One turning vector, and how many steps it has turned
The counts run from 0 to 449.
[-21  -9 -11   8   1   5  15   5  -8   6  -9   6  14 -10  -9  17 -15  -4
  -3  -4   4   3   5 -11   1   2   6 -25   1  30  -4  -8  -3  -7 -18   0
 -13   0 -15   7   6  -3   8   0  10  -4   0   2 -13  10  -8  11  17   4] -> 328
[ -7 -11  -7   2  -9  12  -7   7   5   5 -12  -5   5  -4 -31   9 -13  -2
  -2  16   1   0  11 -12   4 -10  10  -9  10  10 -11  10  -3  -7 -11  13
  -5  -7   8  11  15  12  -4  -7  13  -9   3  10  -9  15   1  10  11   7] -> 330
[-16 -10  -1   2  -6   7  15   7  -4 -28  -9   6  17 -14 -14   9  -7  -7
  -4  14   3  -7  -1  -3 -17   2   9  -1   4   1  -5  -6 -17   4 -24 -12
  -8   3 -20  -3  -1 -11   7  -8   8 -12   2  -7  14  -4 -17   2   5  15] -> 15
[ -9   4 -13  15  11   4   0   5  -2  21  -8 -21  14  -6 -16   3  -3   7
 -16   3   4   0 -10 -10  -1 -11   0  -8  25  11  -5 -14 -21  -8  11   6
 -18 -12   1   8   0  -2 -12  -6   2 -18   5  -4  -1  -1  -5   9  15   5] -> 73
[  0  13 -19  -7   5  11  11   2 -12  -8 -11 -14  11  -1 -12   0 -20   3
 -18   1   2  -1 -13  -4   1   3 -13   4  10   3   5  -9  -6  -7 -12 -12
  -4   5   2  -8  -9 -20  -1   0 -19 -11   1  -7  26  -9 -20 -11   0   4] -> 378
[ -7  -9 -13  -3  -7  -8   7  -7 -11  31  -4  -5   9   1  -6   9 -18  12
 -11  -7   5  -9   5  -3  -1   8   0  -7  23  15   3   4 -22  -8  -5  20
  -7   5   1   0   8  -5  14   6   6 -18  -1   3  -2   6  -3  20  14   8] -> 75
[ -6   1  -3   7 -14  15  10  20  -9 -11  -8 -13  17 -13 -17   3   1  -5
  -7  26   1   2  -4 -14   5  -1   5  -3   4  16  -4 -13 -24  -2  -8   0
 -13   1  -4   7   7   2   8 -12   3 -13   6  -5  -7  -6  -2  10  12  15] -> 89
[ -9   7 -15   6   7   4   5  10 -19   5  -1 -22   7  -4 -20   4 -16   4
 -13   3  -1  15  -9 -23   8  -5   4 -11   3  25  -9  -8   3 -18  -2   0
 -19   3   7   4  10  -8   0  -4 -14  -1   9   4  -6  12  -8   0  12   0] -> 143
[  1   1   0   2  -9  12   2  15  -2 -17  -7 -15  13  -8 -31  -1  -3  -2
 -10  28   2   0 -11 -10 -11  -8   6  12   7  -7  -5 -10 -14   0 -15  -7
  -9  -9  -3   2   0   0  -6 -11  -3 -16  10  -6  13  -9  -8  -7   0  13] -> 447
[-13   3 -25  12  11   7   9   3  -3  16 -10 -12   3  -5  -9   8 -17   4
 -10 -14  -2  -7  -9  -8   3  -7  -7 -16  23  20  -8  -1  -6 -16  -2   9
  -8  -3   6  -2  -6 -11 -12   7   1 -13  -3  -5   8   6 -18   3  15  -3] -> 235
[ -3   4 -18  -5   7   4   4   6 -13 -35  -5  -6   2   3 -21   3 -22 -11
 -11  -2  -7  12   1 -25 -14  -4   6  -7 -13  14 -10  -4   0 -18 -13  -6
 -11   5   4  -4   8 -13  -5  -2  -9   0  -3   3  -7  -2  -5  -8  -3   1] -> 124
[ -8   8 -25  -5  16   8   2 -19  -5  21 -14   2  12   7  -6   8 -16   3
 -13 -15   8  -3  12  -8   3   2  -8 -23  12  17   2 -11  -3 -13   1   1
 -14  -6  -7   6   3  -9  -5   3   4  -6  -7   5  -6  -5  -6  11   6  -3] -> 147
[-21  -5  -6   4  -1  11  15   0  -1  10 -17   9  22 -12  -9  16  -6  -2
  -3  11  10  -6   8  -3   5   2   5 -22  11  21   2  -7  -8   0 -13  -3
 -13  -3 -21   9   4  -2   8  -6  14 -11   0   1  -4   3 -11  13  16   7] -> 77
[ -6   0 -13  11  -7  12  12  17  -4 -10 -11 -16  10  -9  -9   0  -6  -3
  -6  10   0 -14 -15   0  -4  -4  -8   3  19   3  -4  -4 -28  -3  -8  -1
  -2   1   0  -2  -9  -8   1  -3   1 -21  -2 -15  20 -11 -16   3  13  11] -> 181
[  6   5 -17  -9  -9  22   2  -1   2 -10 -19  -3  13   6 -11  -1  -8  -5
  -7  11   2 -14  10   2  -4  11 -11   1  16   4   6   0 -30  -2  -2   7
   4   4   4  -1   1  -1   4  -5  10 -23 -16  -6  10 -24  -6  16   0  11] -> 441
[  1  -1  -5  -1   0   1  -4   7   1 -22   0 -10   8  -3 -33  -2  -7  -5
 -17  16   0   3  -3 -12 -25 -11  11   9   1 -10  -6 -11  -8  -4 -16 -11
 -13 -14  -3   1   3  -6 -13 -11  -4 -10   3  -1   9  -9  -7 -12  -9  11] -> 196
[  5  14  -9  -7   6  10  -5   6 -10 -18   0 -17  16   4 -24  -2  -9  -4
 -19  11  -2  11  -1 -16 -11  -4   4   4  -8   2   1 -24  -8  -8  -7 -12
 -18  -6   1   2   6  -5  -8 -10 -10  -6   3  -2  -2 -16   1  -9  -7  10] -> 116
[  1  -1  -1  -2 -10  10   8  17  -9 -18  -4 -15  12  -8 -27   5  -8  -5
 -14  26   1   5 -11 -12  -6  -1   7   7  -3   2   1 -16 -12  -3 -29 -11
 -10  -8  -5   0   2  -2   4  -6  -8  -7   6  -7  12  -6 -11 -12   1  15] -> 366
[-14  -9  -1   4  -8  12   9  10   5 -26 -11   6  18 -12 -20   8  -3 -12
   0  19   5  -6   6  -4 -16  -3  11  -9   2   3  -8  -8 -16   2 -20  -9
  -5  -7 -15   1   1  -3   1 -13  15 -14   0  -6   5  -7 -12   4   7  14] -> 96
[-18 -14 -11   4  -8   3   9   1  -8 -11 -10   2   6  -7 -13  11 -15  -8
   5   3   0   1  12 -14  -5  -1  11 -20   2  23 -12   8 -14  -9  -9  12
  -9  12  -3   2  15   2  11  -5  14 -11   0   6 -14  11  -1  21  12   8] -> 248
[ -3   3  -8  -9   1   8   7  -6  -3  -7 -12   0  21  -1 -13   4  -9   3
 -19   7  11  -9  -1   5 -14   2  -7   7  15 -11   7 -10 -13   2 -16 -12
  -5  -5 -12  -4  -6 -14  -1  -5   1 -14   1  -7  30 -17 -19  -5  -2  13] -> 281
[  2  -9 -11 -12  -8   7  -1 -10   3  -4 -13   7  12   5 -11   4 -12  -3
  -8   2   4 -18  16   6 -22   7  -2   2  15  -9   4   4 -24  -1 -14  10
   3  -5  -3  -2  -1  -2  -3  -1  17 -23 -12  -3  15 -19  -7  10  -6  13] -> 442
[-26 -12 -11   3   4   9  11  -4   7  10 -18   8  15 -13 -12  17 -13   1
  -5   1  10 -10   7   4  -3  -4  -1 -18  24   7  -7   7  -4  -1  -7   0
  -5  -1 -11   3   1  -8  -4  -3  14 -16   3   5  11  12 -19  12  14   2] -> 416
[ 15   9 -20 -10  -4   3 -10   2  -3   2   0 -19  -5  12 -24   2 -25   2
 -17  -4  -3   0  -2 -13 -11  -3  -2   6   2   0   2  -5  -4 -18 -22   6
  -4 -16  17  -7   1  -4 -15   8  -6  -6  -7  -1   8  -8  -7 -14  -3   6] -> 37
[ -2  -2 -10 -17   6  -5  -2 -15  -4   0  -4   7  12   3 -19   9 -23   2
 -19  -5  10   1  10  -6 -21   3   8  -9   1  -4   5 -11   4  -7 -32 -11
 -12 -13 -12  -3   2 -11  -5   0   2  -2  -2   4   8  -3 -15 -12  -8   5] -> 381
[-15   4 -23  -5   9  21  11 -14  -1   2 -22   4  12   0  -6  12 -22  -3
  -7  -6   3   0   9  -4  10   2 -12 -20  14  20  -3   5   1 -11  -2  -1
  -2  10   0   2   4 -17   2  -4   4  -9  -7   8   7   5 -14  12  12  -5] -> 317
[-11  -7  -8   1  -7  11  -1   3  -3   1 -11 -13  10  -4 -29   3 -11   2
  -5  20   0   9   4 -14   6 -12   8  -4  12  14 -14  14  -9  -7   2  14
  -8   8  11   8  16   6   1 -12   3 -14  11  11  -6  19   2  14   7  10] -> 71
[  5  -7  -8 -14 -13  -7  -1   3  -7 -27   1  -1  -1   6 -26   2 -20 -10
  -5   2  -4   0   9 -14 -27   1  14   1 -14   0  -5   1 -12 -11 -30   5
  -3  -3   2  -9   9  -3   1  -2   7  -7  -8   2   0  -8  -2  -4  -8  13] -> 25
[-14  -2 -14 -15  14   8   0 -22  -4  -6 -11   7  13   5 -21   8 -18  -2
 -12  -2   5   8  21 -13  -9  -5   4 -12   7  10  -3   5   9  -9   1  -1
 -11  15  -4   5  17 -14   0  -7   0  -4   3  16  -1  10  -4  13  -4  -2] -> 140
[ -7  -3 -11 -13   5 -10   6 -15 -11  10  -3   2   7   6 -13  14 -28   8
 -18 -13   6   0   2  -7 -17   4   5  -5   5   2   4  -5   6  -9 -29  -4
 -12  -5  -7  -6   3 -18   0   7  -6   1  -1   5  13   5 -16  -9   0   0] -> 130
[ -3   0 -23 -15   9  -3  -4 -19  -3   4  -8  -2  -2  12 -15   5 -30   4
 -15 -19   4  -5   7  -4 -17  -1  -6  -6  14   0  -3   7   0 -12 -12   9
  -2   1  10  -9   1 -19 -10   9  -2 -10 -10   3  17  -1 -12   0  -8  -1] -> 388
